Here is a table of points, one per row:
[ 1.47 -0.31  0.19  1.98 -0.12 -1.16  0.75 -0.6  -0.6   1.59  0.45  0.84
  0.36 -0.71  0.32  0.33 -1.1   0.18 -1.91 -0.42 -2.3   0.98 -0.24 -0.8 ]
[-0.11 -0.51  1.18 -1.35 -0.92 -1.26  0.92 -0.54 -2.12  0.3   1.06 -0.38
 -0.9  -0.61  0.61 -1.38 -0.26  0.43  1.2  -1.02  1.36  0.54 -2.39  0.07]
[ 0.07  0.22  1.54  1.27 -0.49  0.21  1.14  0.28  1.06 -1.98 -1.13  1.05
  0.17  0.03 -2.   -1.07 -0.07  0.59  1.9  -1.    3.13 -0.65 -0.43  1.45]
[ 0.16  1.36 -0.24  0.37  1.89 -0.41 -1.32 -2.    0.11 -1.27  0.67  0.76
  0.59  0.67 -0.27 -2.23  2.82 -0.35 -0.63 -0.28 -0.43 -0.02  2.26 -0.48]
[ 0.4   0.37 -1.82 -0.9   0.54  1.86  1.19  0.15 -0.84 -1.23 -0.3  -0.78
  0.48 -0.91 -0.37  1.72 -0.64  0.67 -1.64  0.03 -1.03  1.04  1.31  1.29]
[-0.09  1.27  0.48 -0.12 -0.04  0.84  0.83 -0.39 -0.77  0.85  0.9  -0.4
 -0.17 -0.22 -0.04  0.81  0.01 -0.76  0.05  2.09  0.52  0.14 -1.95 -0.13]
[-0.04  0.36 -2.17  0.38 -0.12  0.43 -0.38  2.58 -0.62 -0.68  1.42 -1.15
 -1.58  0.28  0.31  0.57 -0.15 -0.17 -1.29 -0.16  0.94  0.79 -0.36  1.17]
[ 0.05  0.67 -0.74 -0.31  0.69 -1.84  0.87  1.44 -0.25 -2.05  0.25  0.87
 -0.93 -0.27  0.03  0.83  0.    2.35  2.06 -1.12 -0.47  0.65  1.24  0.08]
[-0.87  2.24  0.43 -0.29  1.24  1.82 -2.38 -1.3   0.18  0.75  0.97  0.99
  0.5  -2.18  2.19 -0.92 -0.55 -0.76 -0.28  0.56 -0.66  1.78  0.9  -1.13]
[ 1.46 -0.54  0.69  0.49  0.14 -1.46  1.17  1.12 -0.36  2.66  2.58 -0.02
  1.05 -0.29  0.35  0.46  1.93 -0.72 -0.59 -0.69  0.08 -1.42  1.54  1.33]
[-0.49  0.32 -1.    0.46 -0.17  1.04 -0.43 -0.41  1.99 -0.73  2.83 -1.8
 -0.22  0.22 -0.68  0.32 -0.15  2.15 -0.95  0.73 -0.33 -0.23  0.41  0.43]
[ 1.66 -0.05  0.22 -1.22  0.97  0.75 -0.78  0.51 -0.69  0.62  0.98  1.51
 -1.42  0.15  0.98 -0.46  0.42  1.69 -0.05  0.93 -1.07 -0.9   0.48 -1.48]
[ 1.26 -0.37 -0.72 -1.29 -1.53  0.04  0.51  0.16  3.75  0.35 -2.49  2.29
 -1.16  1.13  0.78 -0.2   1.22 -0.49 -0.99  0.68  1.24 -0.34  2.71  0.64]
[ 1.55 -2.95 -0.42  0.24 -2.05  1.22 -0.39  1.66 -1.08 -0.86  0.87 -2.
  1.32 -0.36 -1.22 -0.53 -0.86  1.48  0.65  1.17  1.99  0.2  -0.92 -0.91]
[ 0.82 -1.21  0.08  0.05  0.06 -0.64  0.52  0.65  1.2  -0.84 -1.15 -2.4
  0.79  0.13 -0.67  0.3  -0.68 -0.49  0.92 -1.58  1.55 -1.74 -0.67 -2.33]
[-0.46  0.62 -0.58  1.75 -0.89 -0.69  1.63 -1.86 -0.68  0.19  0.06  0.2
  0.7  -0.25 -1.62 -0.02 -0.94 -0.75  1.3  -1.38  0.54  0.15  1.43 -0.16]
[ 0.59 -0.68  0.63  0.47 -0.03  0.32  0.4   1.25 -0.73  0.52 -2.77 -2.03
 -0.53  0.02 -0.37  0.16 -0.56  0.81  1.37  0.68 -0.18 -0.39  0.77  0.97]
[-1.25  0.22  1.21 -1.3   0.17 -1.06 -0.46 -0.83 -0.27  1.01 -2.5   3.71
  0.44 -2.36  0.89  0.35  0.15 -0.45 -1.49 -0.18  1.67  0.1   0.7  -0.18]
[-0.08 -0.97 -0.74  0.94 -1.58  1.4  -1.88  0.12 -0.34 -0.15  0.47 -0.1
  0.41  0.36 -0.27  1.86  1.54  0.52  0.31  1.11  0.09  0.07 -2.41 -1.42]
[-0.55  1.76 -0.83 -1.33  1.27 -0.18 -1.03  0.59  1.33  0.58  1.59  1.07
 -0.06 -1.25  0.62 -0.49  1.54  0.09 -0.23  0.48  0.6   1.11 -1.6  -0.65]
[-0.15  0.09  0.07  0.86  1.19 -0.31 -0.08 -2.01 -1.31  0.61  0.58 -0.78
 -1.7  -0.95  0.85 -2.49 -0.32 -0.41  0.68  0.46 -0.37 -1.84 -1.45  0.64]
[ 1.22  2.12 -0.11 -0.97 -0.22  1.22  0.2   1.23 -0.24 -0.29 -0.79 -0.48
  1.79  0.46 -1.23 -2.88 -1.3  -0.43  0.69  0.42  0.59 -2.08 -1.54 -0.05]
[-0.93 -1.45  0.39  1.72 -0.35  2.14  0.54  1.12 -1.73 -0.41  0.78 -0.26
  0.47  1.37 -1.51  0.2  -0.61 -1.43 -0.85 -0.09  0.97 -0.08 -0.33 -0.66]
[ 1.05  0.07  0.31  0.34 -1.1   0.17 -1.41  0.42  0.27  0.43 -0.07 -1.97
 -2.68  0.94 -2.48  0.72 -0.32 -0.4   0.95 -1.41 -1.73 -0.82 -0.08  1.45]
[-1.62 -0.04 -0.27  0.28  0.95 -1.12 -0.61 -0.2  -1.14  1.27 -0.63  2.24
  0.91  1.51  0.93 -0.66 -1.   -0.02 -0.65 -0.31  0.5  -0.78 -0.75  0.42]
[-0.11  0.59 -0.29 -0.09 -0.8  -0.43  0.07  0.71  0.6  -0.54  0.96 -1.41
  1.84  1.44  0.4   0.76  1.13 -0.16 -1.12  0.74 -1.91 -1.15 -1.25 -1.82]
[-2.18 -0.15 -1.33  0.3  -0.66 -0.37  0.17  0.04  0.13 -0.94  0.59  0.17
 -0.17  1.83  1.79  0.33  1.29 -0.65  0.16  0.33  0.56  1.51  0.2  -0.8 ]
[-0.69  0.2   0.72 -1.47  0.55  0.48  1.47 -0.92  0.31  1.04  0.13  0.84
 -0.67 -0.93  0.23  0.58  1.24  0.    0.13 -1.59 -0.67  0.45 -1.08 -0.84]
[ 0.3   1.2   0.12  0.68 -1.3  -1.42 -0.09  1.2  -0.08 -0.16 -2.41 -0.47
  1.6  -0.88  0.16 -1.22  0.67 -0.14  0.26 -1.34 -2.66  0.96 -0.15  0.32]
[-1.44 -0.16  0.7  -0.05  2.03 -0.12 -0.41 -0.92  2.12  0.51 -1.87  0.69
  0.58  0.9   1.74  1.16 -0.69  1.97 -0.07  0.23  0.99  0.44 -0.44  2.32]
[-0.12 -1.14  1.96  0.2   0.53 -1.07  0.04  1.09  1.69 -0.93  0.97  0.63
 -1.25  0.28 -0.38  2.02 -0.31 -0.03 -0.71  1.25 -0.5   1.1   1.7  -1.27]
[-0.24 -0.77  0.22 -2.6  -0.25 -2.74  0.05 -0.38  0.88  0.52 -0.87 -0.88
 -0.59  0.49 -2.02 -0.19 -0.21 -0.65  0.13  1.47 -0.4   0.47  0.39  0.04]
[-0.51  0.46  0.45  0.91 -0.52  0.7  -0.48 -1.02 -1.94  0.09  0.81 -2.4
 -0.22  0.24  0.38  2.53 -1.18 -0.87 -0.18  1.07  1.21 -0.64  0.66 -0.19]
[ 0.24 -0.59  1.27  0.07 -0.51 -0.35 -0.85 -0.81 -0.04  0.33 -0.94  0.93
  0.58  0.03  0.3  -1.39 -1.35 -0.82  0.   -1.11 -0.3   0.64  0.06  1.88]
[ 0.19 -1.26  0.52  0.06  1.85  1.51  0.64 -1.03 -0.4   0.07 -1.31  0.82
 -0.12 -0.68  1.24 -1.67  0.01 -0.41  0.31 -0.65 -1.1   0.51  1.39  0.21]
[-0.55 -1.   -2.14 -0.53 -0.4   0.47 -0.15 -1.09  0.62 -1.23 -0.69  0.1
 -0.21  0.35  0.06  1.81 -0.68 -1.56  0.53 -0.12 -2.42 -0.56 -0.08  0.57]
There is one direction along which these points spread out most. How many in every 100 of the points above lie lower along it than each point below? Answers are rounded to whole numbers. More than half of the points above lie lower than the first one.
[-0.04  0.36 -2.17  0.38 -0.12  0.43 -0.38  2.58 -0.62 -0.68  1.42 -1.15
 -1.58  0.28  0.31  0.57 -0.15 -0.17 -1.29 -0.16  0.94  0.79 -0.36  1.17] 17
[ 1.47 -0.31  0.19  1.98 -0.12 -1.16  0.75 -0.6  -0.6   1.59  0.45  0.84
  0.36 -0.71  0.32  0.33 -1.1   0.18 -1.91 -0.42 -2.3   0.98 -0.24 -0.8 ] 67
[ 0.82 -1.21  0.08  0.05  0.06 -0.64  0.52  0.65  1.2  -0.84 -1.15 -2.4
  0.79  0.13 -0.67  0.3  -0.68 -0.49  0.92 -1.58  1.55 -1.74 -0.67 -2.33] 6
[-0.55 -1.   -2.14 -0.53 -0.4   0.47 -0.15 -1.09  0.62 -1.23 -0.69  0.1
 -0.21  0.35  0.06  1.81 -0.68 -1.56  0.53 -0.12 -2.42 -0.56 -0.08  0.57] 44
[ 1.66 -0.05  0.22 -1.22  0.97  0.75 -0.78  0.51 -0.69  0.62  0.98  1.51
 -1.42  0.15  0.98 -0.46  0.42  1.69 -0.05  0.93 -1.07 -0.9   0.48 -1.48] 69
[ 1.05  0.07  0.31  0.34 -1.1   0.17 -1.41  0.42  0.27  0.43 -0.07 -1.97
 -2.68  0.94 -2.48  0.72 -0.32 -0.4   0.95 -1.41 -1.73 -0.82 -0.08  1.45] 8
[-0.09  1.27  0.48 -0.12 -0.04  0.84  0.83 -0.39 -0.77  0.85  0.9  -0.4
 -0.17 -0.22 -0.04  0.81  0.01 -0.76  0.05  2.09  0.52  0.14 -1.95 -0.13] 31
[-0.08 -0.97 -0.74  0.94 -1.58  1.4  -1.88  0.12 -0.34 -0.15  0.47 -0.1
  0.41  0.36 -0.27  1.86  1.54  0.52  0.31  1.11  0.09  0.07 -2.41 -1.42] 14
[ 1.22  2.12 -0.11 -0.97 -0.22  1.22  0.2   1.23 -0.24 -0.29 -0.79 -0.48
  1.79  0.46 -1.23 -2.88 -1.3  -0.43  0.69  0.42  0.59 -2.08 -1.54 -0.05] 28
[-2.18 -0.15 -1.33  0.3  -0.66 -0.37  0.17  0.04  0.13 -0.94  0.59  0.17
 -0.17  1.83  1.79  0.33  1.29 -0.65  0.16  0.33  0.56  1.51  0.2  -0.8 ] 61
